(in the rows, 128 means zero)
One turn moves every row onto another: examples first, then more rows asked
gubi: [143 118 151 151 149 129 158 128 106 131 100 149 105 128 146 100 139 125
 139  72 170 137 151]
Mura: [152 130 172 124 130 116 147 131 109 135 117 116 126 117 146 116 132 157
 149 101 163 125 142]
Raduv: [124 153 131 178 100 120 143 105 118 138  91 136 124 105 152 117 112 152
 148 110 155 129 141]
ses: [139 148 149 142 142 135 147 100 132  96 110 149 113  93 151 120 124 140
 148 107 143 129 168]
der: [119 139 138 143 112 111 123 114 107 141 119 146 116 105 126 124 118 123
 154 125 164 102 154]
sut: [141 145 136 146 133 126 179 126 107 145 109 136 119 119 138 120 103 150
 146 111 126 148 149]
sipo: [122 145 123 176 142 131 144  94  91 130 103 135 108 112 131 113 132 120
 134  87 157 133 138]
Rasi: [126 140 153 159 131 120 136 133 108 105 113 113 118 123 125 135 146 155
 127  88 149 136 164]
Zirab: [143 129  94 156 120 126 145 112 100 126 109 120  96 101 145 129 120 133
 133 104 145 113 153]
vubur: [121 139 130 131 131 140 173  98 107 127 109 138 127 108 125 126 155 135
 160 104 134 125 155]
bir: [125 150 135 141 104 129 131 124 120 151  97 142  89 102 140 129 128 127
 133 121 145 114 156]
Menug: [159 152 129 148 125 127 148 124 116 118  88 140 117  91 131 128 152 139
 139 136 134 128 171]
gebub: [141 139 149 165 122 108 159 111 121 130 116 112 122 121 127 110 161 143
 142  90 158 115 130]
riku: [126 119 140 142 114 119 144 116 104 129  97 155  97 106 163 129 141 153
 152 120 167 115 133]
gute: [133 130 141 161 153 122 154 126  95 117 114 120 103 134 142 110 105 143
 130 104 141 136 139]
Kud: [132 134 155 139 105 125 152 112 102 128  80 113 132 138 147 114 121 143
 137  96 138 129 170]
Nipa: [153 163 133 155 118 141 170 118  81 144 123 135 124 116 128 113 123 130
 152 127 158 122 160]
pup: [161 114 142 172 126 134 149 114 133 119  98 121 120 147 135 106 124 130
 152 105 156 133 141]
Luki: [145 129 136 149 134 128 136 128 104 117  94 157 119 123 150 124 139 142
 146  99 154 171 181]
rumu: [176 136 112 152 120 140 137 128 131 113 115 136 118 111 142 136 131 138
 140 111 169 113 154]
vudez: [146 119 134 149 127 130 142 119 102 123 102 135 129 168 134 116 143 141
 148 103 155 138 145]
solir: [151 123 150 157 114 153 146 100 108 138  92 138 106 136 145 123 134 113
 145 134 159 132 138]
derur: [160 172 129 157 118 127 153 130 121 141 126 154 115 110 134 123 122 141
 136  97 177 133 164]
Natir: [152 129 151 167 141 135 157 107  87 134 112 129 116 131 117 122 122 130
 117 103 145 149 139]
mak: [130 168 130 152 117 114 120 112 114 139  95 138 109 106 134 130 147 131
 150 122 179 125 160]
Dila: [145 120 134 143 103 137 142 122  89 130 118 146 110 126 138 107 137 125
 164 134 172 127 177]
Roba: [142 136 149 148 122 162 146 121 119 125 105 132 155  89 141 124 138 127
 145 121 156 134 155]
gidig: [147 149 132 147 139 106 153 121  99 125 106 143 142  80 129 119 140 130
 157 120 156 120 170]
pud: [134 117 160 163 111 132 145 124 105 119  89 124 119 114 149 117 153 121
 109  98 161 125 158]
zazez: [144 114 119 154 142 131 140 138 105 111 108 133 143 125 140 121 128 151
 158 116 157 122 134]
geser: [137 127 150 153 133 132 146 120 144 135 125 159 106 118 127 108 121 125
 143  93 178 132 143]
Gof: [147 131 178 143 113 110 156  92 113 127 113 137 113 121 133  98 121 139
 123 108 154 130 158]
ralo: [145 127 133 136 116 117 154 128 127 130 105 156 129  92 130 116 132 130
 153 117 127 111 176]
dasif: [149 127 149 151 134 127 146 139 121 149 106 130 122 128 152 117 120 132
 132  83 164 165 152]
mer: [136 123 116 141 122 126 148 116 102 125 116 142  93 101 139 109 131 122
 149  93 154 137 192]
furos: [112 133 145 158 102 124 139 117 107 138 118 161 116 106 116 132 137 152
 134 116 168 149 155]

mak -> gidig
vudez -> gubi
Now find these:
derur -> Nipa
Raduv -> Roba
sipo -> zazez
Rasi -> gebub

One turn moves every row onto another: examples first, then more rows asked
Fudok: [124 119 153 112 143 134 122 109 122 143 126 120 128 141 133 129 126 105
 132 111 144 111 152 125  95 133]
Mari: [122 126 141 129 142 142 127 113 145 153 136 130 144 137 135  93 116 104
 147 119 145 132 132 139 123 113]
ravas: [136 106 151  97 133 127 124 130 104 134 142 136 140 165 140 118 107 149
 140 111 101 121 133 131 151 129]
zigal: [112 103 137 116 155 145 130 133 135 140 134 128 122 120 139 145 129 136
 139 120 148 108 147 129 130 144]
dur: [137 140 128 122 134 130 127 110 147 151 140 137 122 144 148 114 116 104
 149 117 133 136 134 133 118 111]
nufo: [130 124 151 109 122 161 133 141 120 131 120 113 146 143 129  96 139 132
 142 120 104 127 162 122 136 126]
bibag: [131 111 155  97 151 139 135 115 120 132 129 129 149 150 137 114 121 165
 132 116 105 114 124 136 149 112]
zudoz: [140 111 138 103 112 145 111 123 162 118 127 129 131 145 113 118 121 147
 113 126 113 108  94 123 115 129]
Lubap: [143 119 140 106 130 166 110 124 142 123 142 134 133 160 126 102 117 149
 115 142 108 102 108 136 109 141]
raka: [147  99 149 107 107 145 118 131 173 132 140 144 125 152 119 116 122 150
 109 117 127 111 109 116 125 142]
bisul: [139 122 135 101 138 126 119 137 116 142 124 155 139 161 146 130 126 111
 125 139 111 128 145 152 117 124]
ridi: [145 108 120 121 115 147 130 146 130 127 145 124 130 146 126 103 121 150
 101 113 129 111 110 121 111 153]
tolem: [140 113 129 114 119 159 146 157 115 135 134 115 134 139 137 111 134 125
 137 116 112 127 150 109 153 129]
zemez: [113 122 142 137 140 151 119 133 141 143 151 130 137 131 129 113 113 115
 156 130 143 136 138 142 137 123]
gofi: [136 115 153 121 140 137 133 143 148 146 130 141 136 139 135 152 140 134
 108 139 135 139 153 152 129 124]
Mede: [140 124 156  91 127 155 126 140 152 130 114 125 133 143 119 117 128 112
 139 113 124 130 128 110 151 101]
Tivi: [124  87 136 102 136 131 129 104 140 147 125 135 129 137 143 135 128 106
 148 127 121  94 135 115 129 133]
Pilev: [119  97 137 109 141 126 131 114 150 145 122 134 122 129 151 139 135 134
 146 123 128 103 153 128 129 148]
bolam: [153 101 139 123 122 140 133 142 158 121 145 139 124 155 129 104 131 153
 101 119 138 106 117 125 121 150]
Tumaf: [144 116 136 104 120 157 116 115 164 133 129 121 134 144 123 113 118 150
 106 133 113 110  95 129 114 135]
Mor: [144 118 133 108 112 156 108 135 131 139 148 131 130 160 131 101 108 146
 113 125 113 116 118 130 106 161]
nozos: [149 105 124 121 117 145 126 139 139 136 141 115 135 151 132  97 114 140
  99 123 128 113 106 129 115 161]
sul: [140 118 145 109 118 154 110 122 139 112 136 132 135 158 116 103 126 149
 116 134 106 103 114 130 100 134]
kek: [117 124 130 141 125 135 128 124 151 146 144 120 130 125 142 123 124 129
 155 131 126 140 149 144 134 133]
vimo: [155 116 156 102 124 140 146 136 160 137 117 131 128 153 138 106 142 115
 130 109 128 125 145 108 151 112]
gada: [157 121 131 114 126 135 154 153 139 126 125 120 118 147 147 116 143 124
 129 111 122 128 149 113 150 125]
pob: [136 122 160 100 138 136 136 113 135 142 128 115 139 139 130 137 120 167
 118 102 117 132 123 129 142 107]
Tuzol: [152 111 150 110 110 152 114 127 174 139 144 131 121 153 125 124 117 149
 104 127 125 119 111 124 120 147]
pazal: [138 120 125 130 133 144 136 113 144 148 156 143 120 142 149 125 121 105
 153 135 122 123 131 124 136 108]
lemap: [135 105 143 110 121 129 127 134 117 167 123 138 158 151 136 116 123 100
 110 123 128 137 146 140 117 132]
zak: [131 105 123  97 143 146 130 130 127 149 120 151 149 137 140 139 128 118
 124 146 106 119 120 141 137 108]
Mabu: [145 102 145 110 121 106 134 129 107 135 134 111 141 161 138 117 109 133
 124 103 112 129 128 129 145 133]
kof: [129 109 139 105 143 130 119 112 123 132 130 129 119 146 135 144 121  93
 143 125 131 101 134 119 111 125]
refep: [139 113 137 112 106 161 114 133 123 131 149 133 136 155 119 100 117 149
 112 118 112 110 122 120 101 149]
punud: [133 100 141 125 139 141 136 151 123 149 132 128 152 136 124 137 127 105
 103 135 145 134 130 143 133 121]
tesu: [147 111 179 114 132 136 136 123 132 138 149 119 131 156 123 143 119 147
 113 106 131 132 133 122 146 110]
firu: [128 108 126 141 126 140 145 107 151 153 145 126 136 130 149 113 132 119
 151 138 117 123 141 132 138 121]
foz: [152  97 168 125 133 118 146 125 120 129 143 108 143 163 128 120 121 129
 111 112 130 122 129 126 146 118]
mufo: [131 140 152  98 131 151 120 141 136 115 108 112 136 142 122 112 133 127
 143 120 111 133 143 128 135 110]
lut: [112 104 150 117 150 154 131 120 123 153 133 119 139 124 128 127 126 119
 130 111 155 109 147 122 114 137]
Mil: [129 104 144 103 125 144 135 119 152 171 118 146 152 131 141 140 138 137
 115 134 113 132 143 139 132 119]
gidir: [156 102 145 126 124 149 126 140 160 126 151 128 124 160 128 109 122 141
  99 134 137 109 112 130 124 153]

kek -> firu
raka -> zudoz
gofi -> Mil
Now find these:
tesu -> pob
nozos -> gidir
Pilev -> Tivi
gada -> vimo

One turn moves every row onto another: examples first, then more rows asked
fuvo: [126 138 128 122 155 122 135 124 149 126 111 152 147 112 131]
faros: [120 123 130 122 152 110 133 122 159 125 122 144 154 124 125]
Timig: [108 120 135 120 106 117 134 132 166 135 161 170 158 107 112]
Radof: [111 123 110 137 152 139 104 111 148 155 139 188 134 111 101]
potef: [133 140 133 121 149 136 145 120 157 124 140 141 147 123 124]
rerog: [113 111 113 139 148 135 104 117 155 150 146 187 146 117  97]
satez: [113 127 130 110 102 117 126 117 169 158 142 163 140 125 134]
pok: [116 138 127 107 107 122 131 111 165 160 144 160 130 133 130]
buz: [114 155 112 106 137 120 137 132 132 148 123 186 126 122 102]
vimog: [ 96 132 122 142 123 140 108 157 149 123 141 163 157 124 104]
meruk: [122 129 129 122 153 112 132 125 154 126 113 149 152 118 128]
Fer: [ 90 151 117 141 123 142 113 140 142 128 146 152 132 120 106]
sase: [117 121 123 112 128 109 129 150 150 139 125 193 162 123 102]
neka: [123 145 121 103 113 128 133 114 158 163 139 166 126 138 126]
zili: [129 147 121 101 119 133 135 121 153 164 129 175 130 139 125]
nilo: [112 126 111 139 149 145 107 108 146 153 144 185 131 107 103]
pigoz: [ 90 143 121 143 118 142 111 143 146 125 151 152 140 116 108]
zin: [129 132 134 121 148 126 143 119 161 125 142 138 152 128 121]
difof: [113 115 131 117 115 111 130 146 161 135 144 183 168 114 108]
bibeg: [132 141 122 102 120 132 131 130 153 162 120 184 139 136 127]
Sisab: [114 111 118 139 145 140 104 115 159 149 155 185 148 116  98]
pidab: [115 114 118 141 142 146 108 112 160 150 160 182 144 111 102]
Noga: [124 124 132 121 149 116 137 121 163 124 134 140 153 128 122]
Tor: [116 122 132 110 104 116 123 125 169 156 132 172 150 123 137]
Kul: [114 121 116 141 142 149 109 108 156 151 159 180 139 106 103]
fis: [112 115 112 137 153 136 103 115 151 154 140 189 141 115  98]
vepir: [ 93 136 124 144 117 142 111 150 149 122 149 156 151 119 107]
saduv: [110 163 115 109 128 127 142 117 136 147 140 172 117 113 107]
keva: [105 155 124 115 114 128 142 113 148 143 159 161 124 106 111]
Zuku: [124 123 128 109 109 119 122 132 164 157 121 182 154 124 135]
daz: [112 126 113 140 145 149 108 106 150 152 152 183 134 105 105]
leti: [ 99 136 117 138 130 137 109 160 143 126 135 167 154 130 100]
Vopu: [ 96 150 112 136 135 140 111 148 134 131 131 162 135 131  98]
bodi: [130 132 124 106 116 126 126 135 158 159 116 187 149 130 132]
dob: [105 138 132 119 105 125 140 119 160 138 167 161 141 103 114]
moloz: [134 145 130 121 151 137 144 121 151 125 131 147 144 117 129]
lokis: [117 138 115 108 137 113 132 144 137 145 117 194 145 125  99]
giz: [ 91 153 113 138 130 142 113 142 135 130 139 155 130 126 102]
nubi: [ 98 142 114 137 135 137 109 156 138 129 129 167 145 132  97]
saf: [131 144 129 121 153 132 139 122 148 127 118 151 145 113 131]

Noga -> moloz
Tor -> neka
pidab -> nilo
Now find these:
giz -> leti
keva -> lokis

One turn moves every row onto another: examples first, then more rows asked
kopus: [100 127 154 150 124 125 134 138 122 135 134 121 122 134 121 129 133 126
 151 117 130 141 139 135 142 137 143 101 139 137]
Tigit: [108 158 122 146 111 113 150 153 136 121 140 128 121 141 149 124 139 135
 112 147 129 130 120 118 140 131 121 150 134 112]
kopak: [110 118 143 147 122 135 142 153 131 135 142 123 118 140 132 132 137 115
 145 118 138 133 134 146 152 139 138 107 139 132]
Rizud: [108 168 114 115 110 124 119 144 125 128 132 122 119 132 132 159 137 107
 129 119 129 112 118 150 116 167 128 132 129 127]
Zov: [119 162 132 154 105  98 131 127 121 115 114 137 106 112 114 136 124 130
 108 120 132 131 131 154 110 103 124 141 116 137]
Fefi: [124 131 123 140 117 111 129 142 130 141 110 122 181 132 130 146 133 130
 116 144 127 132 135 147 123 122 123 121 145 121]
ropa: [106 119 120 134 125 138 140 128 130 106 133 137 134  91 116 133 121 108
 147 135 110 129 115 149 137 145 127 132 101 125]
gen: [128 140 115 137 119 109  93 134 120 131 134 152 123 127 121 149 123 106
 132 120 125 122 122 158 106 151 131 124 134 136]
manef: [147 141 102 155 109 148 152 116 128 128 125 142 143 117 117 124 140 123
 117 132 117 111 137 170 121 117 116 130 135 130]
sef: [108 124 130 109 123 125 159 130 117  97 126 134 118 124 135 123 126 135
 129 108 116 102 123 162 115 128 112 133 131 132]
novir: [111 143 144 115 121 122 165 129 117 107 115 112 114 127 128 126 129 137
 121 108 121 108 131 149 123 126  96 140 121 131]
Zipum: [108 152 133 142 116 109 154 150 130 122 114 122 166 133 126 154 128 137
 141 147 127 121 130 151 114 123 123 144 146 124]
beriz: [126 125 135 121 133 121 146 135 134 109 152 132 138 103 121 143 113 122
 136 123 114 141 122 119 123 164 118 134 117 119]
bag: [136 124 122 150 123 128 147 129 115 118 126 125 121 102 114 133 116  98
 144 122 114 143 136 146 148 136  96 131 115 125]
zoz: [118 125 139 143 128 142 121 140 109 128 115 139 133 127 118 119 115 112
 100 131  98 141 113 134 118 111 109 119 117 135]
Fut: [123 145 138 138  99 125 130 136 129 130 111 137 166 128 138 155 124 123
 141 167 123 127 136 144 116 115 119 127 134 137]
vetod: [110 136 128 154 135 112 141 104 108 142 123 115 128 123 146 120 139 125
 105 155 129 124 148 131 124 125 122 123 131 110]
fedid: [116 142 127 124 117 123 150 124 115 115 123 107 139 105 121 140 125 110
 127 112 110 149 132 117 150 157 109 118 115 122]
zigik: [115 136 103 142 123 153 136 117 123 101 135 122 107 118 154 147 137 122
 116 123 120 143 162 136 121 149 112 117 138 131]
Pata: [122 142 121 126 110 129 153 136 126 134 114 134 169 135 150 154 128 121
 134 139 129 118 148 163 132 123 114 137 148 125]
dodef: [134 140 113 110 100 115 134 127 134 118 140 141 117 123 155 145 129 123
  89 117 138 122 130 148 106 132 131 122 125 124]
gasut: [131 152 118 138 102 151 150 117 144 115 140 158 151 121 128 138 133 130
 118 149 110 112 117 145 105 132 135 135 122 137]
Vobi: [102 135 169 147 127 133 144 138 130 135 141 132 122 137 130 141 128 122
 147 122 135 134 140 132 146 140 140 122 127 142]
Donuv: [ 98 164 120 146 128 115 120 122 111 137 112 134 123 130 117 152 129 100
 129 109 123 115 129 169 126 146 128 144 121 134]
pokot: [126 131 143 120 118 149 121 151 115 120 128 131 132 127 129 128 119 116
  99 138 103 137 109 117 111 126 111 113 121 134]
Tamef: [100 147  99 140 126 131 128 143 119 132 132 141 122 115 121 128 124 125
 101 118 116 135 121 164  95 120 143 129 136 109]
Kip: [114 148 124 129 109 128 116 133 114 120 139 140 123 101 140 114 140 146
 139 161 125 120 139 128 119 124 132 124 150 121]
Mataf: [140 164 112 160 107 125 159 124 117 123 114 116 152 127 108 133 144 126
  98 119 113 131 131 137 128 124 118 121 141 132]
Gol: [108 127 104 156 133 129 123 126 142  99 137 137 125 123 139 138 136 139
  97 108 118 154 143 131 129 147 127 129 131 132]
dat: [116 144 126 152 128 122 145 131 101 110 133 161 131 119 154 131 133 111
 113 138 127 119 136 143 151 114 137 146 150 134]
luv: [116 183 133 126 106 146 141 129 107 132 124 124 111 116 140 154 122 110
  99 134 124 134 141 136 104 122 120 131 122 126]
Vip: [108 121 158 138 123 146 136 136 135 142 141 121 120 131 137 136 137 117
 143 133 140 126 140 141 144 142 139 108 122 135]
veti: [133 161 135 142 117 108 105 130 124 146 122 118 117 134 120 157 129 103
 115 126 135 125 131 140 116 152 109 133 114 132]
lifup: [ 97 144 122 165 144 140 128 128 137  99 133 122 111 102 117 139 137 147
 119 129 121 140 149 139 113 139 124 145 124 131]
bof: [119 146 125 163 115 147 128 131 134  86 129 127 102 109 139 154 139 119
 115 141 128 141 145 131 131 132 115 135 116 149]
Fus: [135 169 132 140 109 123 163 118 131 114 137 126 150 127 117 145 133 144
 113 134 113 123 128 120  95 142 125 128 138 132]

ropa -> beriz
Fefi -> Pata
Now find these:
Tigit -> vetod
veti -> Donuv
pokot -> novir
Gol -> zigik
Vobi -> kopus
luv -> Zov
gasut -> Fus

